Each row is where one point has got to under a steady rotation. How many steps took it there?
The counts run from 0 to 450.
[  4 -35  32  -3   1  -1 -34 -29  27 -22 -32 -17  24  12 -14  13 -49  17
  10   4  14  73   8 -23  -2  15 -18  35  -6   7 -13   7   8  35  24   6
  21 -20  -3  14 -18  -6 -21 -13 -19 -23 -29 -10  39  -4  29 -20]
364
[-14 -49  30 -15 -32  -5  -9  19  18  25 -16   1   2 -24  15  -3 -40 -13
 -30  11 -18   1 -20 -27  43 -10  -5  -5 -20   8 -19   8 -20  13  74   3
 -17  -2  31 -14  -5 -17  32   3   1 -42 -24  36   6 -14   6  28]
369
[-35   3  33  -6   3 -19 -48  24  21 -10  39  -5 -24  10  -6 -18 -14 -57
 -17 -26  -2  -7  11  -9   2  27  -1  34 -27  42  13 -33 -38 -18  21 -11
   4 -15 -23 -48 -19  33 -34  -6  -7  11   0  23   3  -8  17  30]
198
[ -7 -24  -6   1  -4  40 -33 -14  62  18   1  -9   1  12 -51  23   8  -7
  47   8  32  11  27 -13 -13   9 -17  20  15 -12   5  27 -19  -7  24  20
  13 -37  15  -9 -17 -25 -14  28  27 -56   1 -13   2  13   2 -26]
160
[-29 -17  -2   7   0   8  27   2  69  28  15 -12  38  26  11   0  -8   4
  21  -1 -10  -4   0 -16  36   0  38   2  10 -38 -44  10  -5  11  35  27
 -19 -15  -1  -2   3 -54  23  28  16 -10  13  -1 -43  -5  33  16]
126
[  3  -8 -16  -9 -50  26  12   4 -17  10  27 -13 -20  47 -55  33  34 -10
  17 -26  43   0   7  27  16  -9 -31 -12  24 -15   5  45 -17  26 -14  38
  12   6   2  42 -18  -4   8   6  30 -13  26  -2 -14   7 -28  -6]
14
[-16 -31  11  13   7  -7  -3  35  23  23  -7 -32  38   8  34  15 -26  25
  29  30  -3   2  -1 -16  30   7  29  24   9  17 -53 -13 -37   6  46  14
 -23 -35  18   7  24 -15   1   4 -29  -2 -45  -7 -12  -7  24   3]
123
[ -4 -34  37 -11  -9  10 -44 -16  28 -12 -15 -17  32  19  -9  18 -47  18
   1  -7   8  60  18 -30   2   9 -18  47   4  20 -17  12 -10  39  31  22
  14 -14  10  21 -20   2 -10  -7 -14 -31 -26 -11  42 -23  33 -10]
365
[  7 -16  20  -2 -21 -27  23  -6  31   4 -47   3  -5 -48 -46 -19  33 -24
 -10  31  23  40  -5  19  20  43  -4   9  -3 -26  16  28   2 -21  22  20
   1  -2  10 -20 -15  -7 -16   6  -9  -4  -1 -19  40  40  -8 -43]
113
[-28 -19  42 -37 -12  -1  17  36  21  49   0 -26   3  64   4 -18   8  10
  33   3 -16  -4  -9 -32  43  -9  -7   3  27  11   0 -10 -21 -15  47  -7
 -10 -39 -41 -12  -1 -14  18   3  -1  -5   7  19 -32  19   7  19]
373
[  3 -17   1  34  10  -2 -28 -48  30 -21 -21 -15  13 -35  24  41 -25  10
  23 -12  -6  16   6 -18   8 -45 -12   0 -13   1 -21  13   4  56 -11 -24
  22  27  14   7   7 -14   8  -6  38 -41  -7   0 -30 -49  20  39]
333
[-30 -10 -14  30  45 -19 -42  25  51  22  33 -15 -12 -23   5  -7 -10  -7
  -5  24 -26 -10  -3 -34 -11  40  33  -2  -6  16   3  -6 -43 -40 -21 -11
   5 -24  -1 -40  33   9 -24  18  17 -15   4  -7   8   2   6 -13]
279
[ -1  -5  43  16  -5 -35 -25 -14  15 -20 -77 -15   7 -33   1   3  13  17
  -3 -22 -25  40  23 -31  20 -33 -22  23   1   3   3  14 -32   5   1 -35
  34  11 -33  -9   5  12 -25 -24  26 -14   6  -1  -4 -25  -1  20]
85
[-19 -22   6 -20 -34   6  -2  24 -31  -3  49 -23  -6  57  27  16 -32  -6
 -36 -26 -10  -5 -33 -14  26  -3  -8 -17   0  41 -10  -3  -7  58 -17  29
  -1  23   7  44   4  12  31 -11   2  -5  12  23   1 -30  20  30]
220
[-29  -8 -14 -11   4  -7 -33  39  45   9   1 -12 -10  -9  27   1   9 -13
  -6  -2 -18 -33   7 -23  11  31  37  37  12  25  10 -25 -41 -15  27  47
  -9  -6  37 -44   5  -5   0  27  15 -50  10   5  10   7  16 -12]
402
[-37 -11 -26  -6   7 -11 -24  17  35 -15   0 -13  -1   6  38   8 -29  -7
 -14 -16 -18  -2   2  -8  16  32  42  42 -23   3  -7 -32  -7   8  31  74
   3   6  42 -19 -13 -39  -6  11  -3 -36   1  15  18  17  34 -29]
400
[-16   0   9  29   3 -25  16   4 -29 -14   0  -7   7  29  14  24 -28  -4
  27 -42  -7  26  10  36  38 -30  15   2 -21 -18 -34   0 -19  15 -12   2
  15   1 -45  28   1 -37 -22 -48  -2  45  -4   8 -51 -17   6  14]
297
[ -4  -3   2   1 -35 -17   8  19 -45  -1  18  17 -52  -1 -42  14   8 -52
 -39 -44   4  -5  -9  44  35 -10 -13 -33 -25 -16  12  31 -25  -1 -13  19
  21  23 -10   7 -14 -11  -2 -35  28   2  24  25 -11  -2 -29   4]
17
[-10   3  -8   5  18  15 -15 -10  23   8  37 -15 -28  24 -49  10   5 -19
  13 -19 -10   5 -16  23 -12  21  -9 -30  23  -6  29  24  10 -15 -69  17
  21  -1  -1  -7   3 -22  15  -5  41 -44  61 -32   1   5   3 -32]
308
[ -2  -7  -2  -1 -46   2  10  15 -30   1  31  12 -37  15 -50  15  16 -39
 -32 -48  18  -6  -7  34  24 -13 -15 -29  -6 -21   9  44 -21  12 -16  28
  13  25  -5  18 -20 -11   8 -15  39   0  30  20 -12  -7 -27   7]
16
[  9 -20  55   5  -4 -10 -23   1  -9  16 -64 -24  -4 -28 -13  16  16  18
  19  -7 -24   8  -2 -15  26 -40 -35  -6  36  20  11  31 -27  -4   3 -46
   5  -1   0  -8  14   8  21 -29  30 -56  10 -21  -8 -35  -6  20]
211
[  8 -37  -6  -6 -14  18 -29   5 -24  -4  18 -23 -38  -5 -13  32 -19 -17
   3  29  31   1 -28   3  -8  27 -27 -10   2  48  16   0  -6  28 -17  16
  10   4  67  13  10  32   2 -10  -7 -61 -28  -3  41  -2 -12 -29]
189
[-34 -10  15 -22   2  -5 -42  16   9 -17  36 -19 -15  59  11  -7 -40 -20
 -15 -19   6  16   3 -18  -8  37   1  40 -19  47  10 -39  -9  16  10  28
  18 -16 -15  -9 -18  15 -31  -6 -21   2 -15  27  20  14  29  -7]
72
[  0 -28  16   4  15 -34   7  35 -36  10   2 -31   0  18   9 -10 -37  13
  -8  30 -11  36 -34  14  18  50  10  -2   3  38  -8  -4  -8 -18 -20  18
  -6 -20   1  19  23   6  -7 -33 -49  15 -26 -26  44  19   5 -56]
394
[-15  -3 -10  13  15   9 -29 -13  21   2  50   2 -35  15 -44   8  -8 -30
 -10 -21 -12   5 -20  13 -17  16  -9 -35  -2  -6  31  22   5 -12 -73  10
  30   8  -9 -12   6 -19   5  -9  44 -33  48  -8  13  -4   1 -30]
309
[ 14 -25  13  11 -46 -15  24  27 -26  21 -41 -20  24 -21 -15  35  24  22
  20  12  28   5   6  16  50 -17 -10  12  29   3 -38  33 -49  17  44   4
 -14  -4  16  33   7  15   2  -6  -8   6 -35 -11  -8 -17 -23  11]
416
[ 21 -39  45  19 -23 -21  20  -8   4  12 -13 -19  39 -19  -6   4 -12  25
  -8  35   5  42 -22 -23  32  -9 -25 -25  13  11 -32  39  -8  35  -4 -42
  -2  -2 -12  32  23  29  20 -11  -4  13 -22 -17  -1 -34   6  29]
89
[-18  23  41  -3  -1 -23  -3  16 -10  -5   7 -19 -15  21   3   6  26 -30
  19 -52 -23 -31   3  14  26 -33  -4   0  12  24  10 -13 -31  -8 -21 -25
   2  12 -36 -27   3  17   3 -22  27  10  38   3 -59 -31   7  52]
51
[ 10 -21  -2  38 -34 -24 -15  -5  11 -18 -20  -4  17 -52  -7  20  12   8
 -32   2  18  27  25 -23  30 -17  -1   7 -25 -18 -34  34 -50  44  22  -4
  13  21   0  26  10  21 -27   5  25  13 -35  28  -4 -27 -12  33]
413
[-27 -20 -26  38  37 -24 -24  14  63  15  31 -15  -8 -36   5 -18  -8  -9
  -3  55 -13   0  -9 -42 -10  39  32 -13 -19   4  -6  -2 -33 -21 -14 -18
   7 -26  -8 -32  31   0 -28  23  13 -14 -17   3   2  10   4 -10]
280
[-16  14  15  18   4 -28  25   6  -7  10  16 -14 -15 -27   8  20  20 -37
  11 -21 -26 -45 -24  53  31 -21   8 -27  11   8  -7  -1  -9  -1 -27 -14
 -18  22  25 -23  17  -7  44 -14  23 -12  30 -21 -58 -36  -1  42]
177
[ -8 -18 -27  27  17  -7 -38  -7 -11 -14  17   1 -60 -15 -20  10 -15 -20
 -28  -1 -10  20 -15  -5 -15  14 -14 -34 -31   2  38  17  -5  -2 -57  -3
  46  13  -1  -6  12  -7 -30 -26  27 -39   8  22  29   7 -18 -41]
311
[ -3 -15 -15  16 -29  24 -30 -15  61  -3  19  -9  14   2 -39  26  22  -2
   5 -16  44  15  37 -33  -4   8  -2  29   6 -21 -15  37 -45  34  21  28
  15  -6   3  13 -22  10 -29  44  39 -16  -7   5  -6 -10   5  13]
286
[  9 -14   5   5 -11   2  -6 -45   7 -29  -8  -8 -12  -9 -15  26 -22 -26
 -17 -22  -2  27 -33  28   7   3 -19 -17  -7  -4  12  22  36  50 -47  27
  22  48  42  21  -2  -8  33 -18  22 -42  28 -17  17 -18  15 -12]
61
[-25 -36  33  -1  11 -22   0  47  10  41 -17 -21  14  23  33  -8 -29  26
  16  27 -27  15  -8 -46  36  -6   7   0   6  20 -23 -15 -35 -26  45 -20
  -2 -40 -31  -9  22 -20  -9 -15 -20  -1 -34  15  -4   8   9   0]
247
